One turn moves every row onto another: examples first, then more rows asked
K: 12	-3	19	-5	-8	-13	-18	27	-3	-9	-11	-12	-17	-32	6	4	6	16	9	7	1	-10	0	19
R: -8	30	6	1	21	3	-4	26	-9	3	-11	-7	-25	-12	18	21	6	14	8	25	27	-8	3	-7
T: 16	22	-9	6	7	-17	5	1	-20	-2	-8	6	0	-23	-1	8	15	38	15	21	8	-9	-2	2
L: 20	21	-12	11	10	-12	3	2	-10	1	-16	12	4	-19	1	11	17	35	15	18	-1	-10	-7	3
E: -10	24	10	4	28	3	-7	22	-11	-4	-7	-4	-26	-17	24	16	8	24	9	19	18	-13	3	-9
D: 9	15	-5	25	16	9	7	37	-5	-15	-16	-8	-27	-1	-6	1	12	2	14	35	0	-22	-12	7
S: 24	17	-4	-16	15	19	-5	22	0	-4	-11	20	-29	-12	0	13	2	-3	7	13	8	-7	6	-5
V: -7	31	8	7	20	0	-5	28	-6	4	-14	-5	-17	-14	27	24	12	18	8	18	21	-10	10	-5
W: 8	-3	17	-9	-8	-5	-18	20	-2	-11	-14	-14	-14	-31	12	7	3	17	4	11	8	-14	-3	20
P: 22	2	1	-18	11	13	-4	23	-5	2	-14	19	-24	-12	-4	12	5	-5	10	9	8	-5	-2	-11
U: 23	1	2	-18	6	20	-5	21	-7	-4	-16	19	-28	-7	-4	16	8	-4	7	11	7	-12	0	0
J: 18	19	-12	19	8	-8	4	0	-16	-11	-7	11	0	-28	1	-2	16	33	15	20	-1	-15	-9	0
M: 7	20	12	14	14	20	-3	25	2	-7	-2	4	12	-25	-11	1	23	4	-14	23	6	-18	8	11
G: 14	21	-3	27	8	-1	0	33	-10	-15	-13	-6	-18	-1	-14	8	18	1	13	40	0	-19	-10	13
Z: 5	6	11	9	2	26	-1	20	-5	-2	-10	5	16	-23	-11	5	23	6	-12	18	14	-15	1	10
Q: 17	15	-4	24	13	-4	0	36	-5	-15	-19	-13	-17	4	-4	10	15	-2	15	34	-3	-21	-8	9
Y: 17	3	14	-7	2	-12	-11	21	6	-15	-11	-13	-18	-34	11	1	2	26	4	13	0	-12	3	22
B: 1	11	15	13	6	21	-3	25	-1	4	-11	5	13	-27	-12	5	24	2	-12	19	12	-12	-4	6

U -> W
T -> G
Now find these:
B -> P
E -> J
S -> Y
Q -> V

One turn moves every row onto another: examples first, then more rows asked
Nule: -23	3	-4	-7	-1	-10	-2	30	6	4	8	-3	6	5	14	-4	13	1	-18	11	-6	8	0
petiz: -12	1	5	-17	-4	-11	-8	20	11	-3	9	-4	17	7	4	-19	15	2	-1	14	-4	5	-3
nofu: -5	17	-14	-2	-15	0	-6	-17	-24	20	-9	-11	-4	-7	6	-6	0	-3	-4	27	17	8	-9
karat: 10	11	-13	10	-17	-17	-7	0	0	19	27	18	2	23	-1	-3	13	8	7	6	11	1	-11
Nivan: 5	12	-18	16	-15	-17	-5	5	-4	22	28	20	-1	21	3	4	12	9	-1	4	10	3	-9
Tuma: 13	14	-13	6	-19	-13	-6	2	1	19	27	13	-11	23	2	-2	13	4	8	9	14	-1	-9
sop: -3	13	-10	-17	-9	-9	-9	11	5	-9	-8	-12	-2	8	-16	14	14	-6	-15	-6	10	16	7
Figaf: -12	14	-20	8	-10	-4	-4	-15	-28	25	-8	-6	3	-7	8	0	0	-1	-15	21	13	11	-9
dis: -21	-1	0	-6	0	-13	-6	24	8	1	10	3	25	5	8	-10	13	6	-12	8	-7	8	-3
luguv: 7	13	-17	12	-17	-15	-3	5	-2	22	27	14	-13	21	6	4	12	4	0	7	13	2	-8
fopo: -6	9	-12	-11	-5	-13	-12	5	4	-9	-7	-4	18	7	-22	12	13	-1	-14	-11	8	18	5
Sib: -1	11	-8	-20	-8	-9	-12	5	7	-11	-7	-9	9	9	-21	8	15	-4	-8	-7	10	15	5
gemam: -9	10	-14	-9	-5	-10	-8	12	2	-6	-7	-7	8	7	-15	18	13	-4	-20	-11	7	19	6
vovu: -10	12	-18	9	-9	-7	-9	-21	-27	22	-7	-1	21	-6	2	-6	0	4	-8	19	12	13	-12
zamor: -10	8	-18	-3	-7	3	-2	-13	-16	4	18	-2	-14	-3	4	-16	-16	-23	-10	0	17	-4	2
Samo: -14	4	3	-17	-4	-7	-5	26	10	-1	8	-9	0	5	11	-12	15	-2	-8	17	-3	4	0
nudo: -1	14	-11	-3	-14	-4	-11	-24	-23	17	-8	-7	14	-5	-1	-15	2	2	2	25	16	8	-11
vef: -13	5	-18	6	-3	-5	-7	-20	-17	4	21	9	14	-4	-5	-19	-15	-14	-9	-8	14	-1	-1
Tute: -5	8	-13	-5	-7	0	-8	-22	-13	1	20	2	1	-2	-5	-26	-15	-19	0	-1	19	-5	-1
Sapaz: -18	6	-23	9	-1	-2	-2	-12	-20	8	19	6	-1	-5	4	-11	-17	-19	-19	-8	14	0	0

Sib -> fopo
Nule -> Samo
luguv -> Tuma
Now find these:
Tute -> vef
nofu -> nudo

One turn moves every row onto another: examples first, then more rows asked
val: 5	3	-5	-9	14	-1	-3	3	8	-20	-3	7	-11	-18	-15	-4	-18	-21	-11	-6	-14	9	5	15
zikab: -8	7	-29	11	3	-13	4	-24	1	11	-11	-10	6	13	-30	-16	4	-14	0	-14	-10	-10	9	-1
kifat: -14	1	-8	8	-12	-16	3	-11	26	11	8	-22	-10	4	-18	-3	-8	-15	5	-9	-8	-6	28	-11
Nurep: -8	17	-6	14	19	-37	-1	-10	-3	9	8	-12	10	16	-12	-10	-3	-7	0	11	-2	7	-11	12
ropob: -6	6	0	-3	6	-7	-4	5	8	-25	-2	3	-13	-18	-23	-2	-19	-17	-17	-11	-4	14	1	14
gefut: 1	9	10	-4	3	-3	-4	2	3	-18	-5	1	-7	-15	-21	-11	-24	-9	-16	-10	5	16	5	7
bovo: -14	11	-25	16	1	-14	6	-18	11	9	-14	-16	10	0	-31	-30	0	-11	11	-19	-8	5	12	-5
fopaz: -15	32	-11	12	18	-37	-2	-16	5	18	-1	-13	4	9	-16	-1	-8	-14	-9	0	-7	0	2	6
rido: 6	16	-3	6	7	-21	6	1	9	7	18	-7	-8	-1	-5	-5	11	-2	11	9	-18	6	-19	17
neba: -6	-7	-10	-3	-4	-2	8	-4	15	19	-10	-11	16	8	-26	-2	3	1	-7	-8	-11	-14	2	-9
bidiv: -9	12	-12	-9	7	-36	-7	-12	21	-2	-6	7	6	0	-2	-8	-4	4	-25	-16	-12	1	14	-4
kif: -18	-3	-8	12	-11	-14	4	4	35	-3	7	-23	-3	2	-11	-15	-2	-14	16	-2	-13	6	19	-9
rufo: -11	-5	-28	15	4	-18	4	-16	-2	-4	-3	-9	9	19	-28	-18	12	-12	2	-6	-7	-3	-7	5
Tofak: 12	6	5	-9	12	3	-2	1	2	-14	-5	4	-5	-14	-13	-12	-23	-12	-9	-5	-5	11	9	7
sigov: 9	11	4	-8	11	1	-5	5	-2	-10	2	11	-9	-12	-17	-8	-23	-8	-7	-5	-3	16	10	3
zek: -11	19	-11	18	22	-32	3	0	11	8	4	-14	14	1	-10	-22	-4	-9	15	12	-12	19	-6	14
guz: 9	30	5	1	1	-20	4	-11	3	20	11	-9	-9	4	-7	1	3	1	-1	-1	-8	-3	-9	4
medi: 5	8	-5	-8	15	0	-6	9	3	-15	3	13	-13	-13	-15	-3	-18	-16	-7	-3	-13	14	6	9
bib: -11	29	-4	13	0	-24	5	7	25	5	9	-11	-11	-17	-12	-9	7	-7	13	-1	-19	16	-13	14
reret: -20	-19	-15	4	-3	-13	10	2	27	6	2	-19	11	-10	-35	-8	4	-1	8	-13	-12	7	-6	3
kupit: -7	10	-3	-4	10	-7	-7	10	7	-22	3	10	-15	-15	-21	0	-17	-15	-12	-10	-8	18	2	8
muz: -12	15	-16	6	-2	-25	-7	4	28	3	-16	14	9	-14	-7	-21	-6	3	-14	0	-17	8	19	9
Deva: -19	34	-15	17	19	-33	1	-6	19	17	-5	-14	6	-7	-15	-14	-9	-17	7	0	-17	11	7	8
zifi: -8	42	4	9	-5	-23	3	-5	19	17	3	-14	-12	-12	-15	-4	0	-3	-1	-11	-9	6	-2	1
refe: -18	-1	-25	18	1	-18	7	-10	9	-7	-6	-16	12	6	-29	-32	8	-9	14	-11	-6	12	-4	2
vek: -4	13	7	-5	6	-6	-8	6	2	-16	2	7	-13	-13	-22	-6	-23	-8	-12	-12	3	21	6	2
Roko: -4	-7	-15	9	1	-30	-4	-2	17	4	3	13	7	-17	-14	-24	-8	10	-3	7	-8	17	11	25
Rez: 0	-9	-10	-7	10	-42	-4	-17	9	-1	14	6	3	-2	-9	-11	-6	10	-13	-8	-3	11	6	13
Fikog: -6	-10	-7	10	-13	-14	1	-10	12	9	14	-15	-8	18	-16	1	-3	-10	0	7	-3	-13	17	-1
nozen: -10	-22	-15	-5	4	-9	10	-1	17	4	2	-14	15	8	-23	-2	10	-1	1	-8	-17	-6	-10	-3
Viv: -18	-5	-10	7	-11	-6	9	-2	24	21	-11	-15	12	-9	-38	-8	-3	1	0	-13	-6	-1	7	-4
Lud: -10	-15	-7	15	-12	-12	3	5	20	-6	13	-16	-1	15	-10	-11	4	-9	11	13	-8	0	8	0

guz -> zifi
Roko -> Rez
refe -> rufo
Now find these:
neba -> Viv
kif -> Lud
ropob -> val
vek -> kupit
zek -> Nurep

One turn moves every row onto another: examples first, then more rows asked
zesaz: -13	4	0	0	-3	4	-9	-14	1	-2	-14	-7	7	-18	14
Lufo: -12	1	-16	8	-7	-15	-9	2	25	21	4	27	8	7	-16
zeg: 13	-2	1	15	-15	-12	9	7	4	19	1	28	5	-8	-8
Fubi: 3	7	-13	21	-10	-25	-6	6	21	3	10	1	4	7	6
kire: -2	-7	9	12	-13	-2	-4	15	4	25	7	17	1	5	-18
bosa: -3	12	-1	9	-1	-13	3	6	7	-14	4	-1	2	9	21
zin: -25	7	10	-4	10	8	3	-3	-2	-7	-5	3	2	12	2
zul: -12	-1	-9	10	-7	-20	-4	3	18	19	12	16	3	15	-23
fof: -1	8	-3	16	-13	-5	-13	7	11	-5	-3	-15	2	-7	14
magud: 4	0	-15	16	-11	-22	0	-5	17	18	4	22	9	-4	-11
gados: -25	7	4	-11	13	4	0	-5	0	-3	-5	16	5	11	14
Vuku: -23	2	1	-4	-2	13	-23	-7	8	9	-12	-3	7	-10	7
beru: -26	7	2	1	0	11	-18	-4	6	1	-10	-13	4	-2	-7
raral: -13	9	-1	-3	8	-2	4	-18	0	-8	-7	2	7	-6	18
vok: -22	-4	-3	-9	15	4	-1	-4	-5	-8	8	17	2	1	10
dazi: -1	-6	5	10	-13	4	-1	17	6	25	1	31	3	1	-8
deka: -22	-8	-7	-2	0	12	-25	-4	0	4	-4	-1	6	-18	4
bofir: 13	1	7	19	-17	-10	2	20	6	2	6	7	0	2	9
loza: 0	-12	-1	12	-7	8	-1	17	2	15	7	32	0	-10	-11
gogil: -10	-7	-25	11	0	-11	-8	1	19	10	11	27	7	-3	-17

dazi -> gados
zesaz -> zeg
deka -> loza
Now find these:
bosa -> Fubi
zin -> zul

One turn moves every row onto another: examples first, then more rows asked
mok: 2	7	-8	33	12	17	1	8	-20	1	-7	-7	-19	-10	-4	34	-2	-30	14	5
razul: 16	-9	-12	19	0	7	18	-3	-3	10	-4	-5	8	-30	4	9	-2	-11	2	8
sidi: 3	9	-9	29	15	23	1	12	-21	10	-7	-5	-11	-11	-2	31	-4	-31	10	12
pinun: -7	1	-6	24	-16	9	1	16	-16	-1	15	-15	0	-6	10	27	-12	-29	12	7
fefev: 2	12	-16	6	-12	0	-8	12	-4	-11	-4	-17	-8	12	19	29	-3	-37	10	2
Pozi: -2	11	-21	1	-1	-16	-11	7	-5	8	-24	13	-1	-5	18	9	19	-9	16	-9
lan: -16	23	-8	20	-18	9	7	3	-5	15	5	-2	-12	-11	4	8	5	-22	27	8
Nopev: -9	-4	-5	6	0	-1	-11	0	-1	-7	0	15	10	10	-1	44	-6	-17	0	-3
puvod: 5	4	-27	20	-2	16	0	2	-12	14	-19	-10	-30	-3	17	19	6	-27	19	5
dabe: 2	-7	-5	9	2	0	-12	11	-9	3	-3	19	19	2	-5	41	-6	-23	7	-13
fidan: 20	-14	-4	17	2	9	13	-2	-4	21	-5	2	6	-25	3	9	-1	-16	5	4
teved: -4	-18	-6	1	-23	3	15	7	-5	11	-3	12	0	-2	25	14	2	-9	11	-6
dap: 17	-12	-14	18	2	1	11	-12	-6	9	2	-1	5	-32	-3	8	5	-17	7	-1
feso: 6	4	-26	27	-5	16	7	4	-12	11	-18	-6	-28	0	9	14	2	-29	22	7
rifoz: 18	-16	-16	19	0	-2	12	-1	-1	22	-4	1	6	-28	-2	13	4	-16	13	0
difa: -4	10	-17	2	-3	-9	-13	-4	0	12	-18	12	-10	-11	25	13	20	-4	12	-11
loger: 1	-10	-5	4	-4	7	-2	5	-9	-7	-6	21	13	8	-9	40	-2	-24	5	-13
gefe: 17	3	-15	6	16	-13	-9	-5	-5	0	-26	8	-1	-5	-3	23	1	-30	7	-14
patuk: -2	1	-3	20	-13	12	8	19	-9	4	14	-17	4	-9	16	21	-10	-33	10	5
zuvi: -1	-1	-4	4	-4	9	-11	-3	-3	-6	-3	13	13	4	-9	45	-10	-20	2	-8
vuse: 1	-17	-8	-4	-31	7	14	2	-6	10	-11	7	-1	-7	16	16	0	-10	14	-7
nefot: -14	35	-3	9	0	5	-1	4	-5	2	-3	7	-9	-1	-4	34	3	-31	17	5
Kolis: 13	-6	-16	6	13	-4	-12	-15	1	-7	-21	-3	-11	2	3	23	6	-27	4	-13
rik: 16	-2	-14	4	11	-9	-15	-13	-1	0	-25	-2	-7	-4	-1	26	4	-24	4	-8
nibut: 7	5	-23	16	-3	17	5	5	-8	6	-18	-4	-32	3	10	15	-2	-25	21	9
metuf: -1	2	-6	29	11	24	1	7	-16	3	1	-5	-21	-13	-5	32	-8	-27	14	5
Zik: -11	9	-28	6	-4	-7	-9	4	-8	3	-17	16	0	-5	20	8	19	-2	11	-4
fevu: -10	8	-12	22	10	6	-7	9	-12	5	6	22	17	-20	7	22	13	-3	3	-1
Mavus: -4	9	-15	1	-1	-3	-10	-7	-6	9	-14	14	-13	-8	26	5	21	-7	16	-10
givil: 16	-19	-5	18	5	10	19	-1	-4	12	-4	-1	5	-19	-1	8	0	-16	4	9
feluk: 4	11	-18	12	-18	2	-4	15	-9	-11	-2	-8	-11	12	22	26	-6	-34	15	1
nor: 18	4	-21	5	12	-10	-4	-16	-7	-9	-20	5	-1	-7	-2	14	3	-28	5	-7
rina: -8	36	-3	14	-4	5	-4	5	-9	-4	-1	7	-15	-3	1	29	9	-30	21	1
pib: -16	20	-8	14	-19	11	12	2	-3	21	3	1	-15	-12	11	14	7	-24	25	1
zeleb: 3	12	-13	7	-8	6	-6	18	-7	-16	-3	-5	-15	12	21	24	-6	-32	12	3
keral: -3	7	-7	23	9	1	-7	11	-4	17	7	17	21	-22	1	21	10	-7	10	-1
konan: -9	-3	-8	23	-14	14	-1	17	-8	0	17	-15	-5	-6	11	19	-13	-23	13	9
tori: -2	-25	-15	2	-26	4	10	2	-6	8	-9	8	3	-1	4	20	7	-11	15	-9
Buke: -6	12	-4	16	16	7	-7	0	-9	11	6	17	14	-16	-4	20	8	-4	4	16
mev: 14	5	-18	8	12	-4	-12	-14	-1	-10	-23	-1	-6	-6	6	21	-1	-26	-1	-14
setu: -7	10	-6	21	8	17	-7	8	-6	8	2	15	17	-19	-2	25	8	0	4	9
sozub: -5	13	-1	18	12	5	-6	5	-6	16	1	20	18	-19	1	20	2	-5	1	9
mef: 3	-20	-6	4	-26	3	8	9	1	16	-8	9	2	-5	23	19	5	-9	11	-11
pavis: -8	11	-19	1	-4	3	-11	1	-7	4	-24	12	-9	-5	24	8	19	-4	13	-12
Rivo: -4	-5	0	6	0	-1	-12	6	-2	-1	-9	12	16	9	-5	42	-7	-18	-1	-4
Zono: -14	20	-11	15	-17	8	9	2	3	12	5	-3	-19	-9	7	5	2	-19	25	10
Tagi: -10	35	2	11	3	7	-2	5	-5	-7	5	6	-17	-6	0	27	2	-30	17	-1
nuz: 4	-21	-18	-1	-25	-6	5	11	-4	16	-12	8	3	-3	13	20	6	-10	19	-7

fefev -> puvod
Buke -> Nopev
Now find these:
rik -> difa
konan -> metuf
loger -> nor
mev -> pavis
lan -> pinun
keral -> dabe

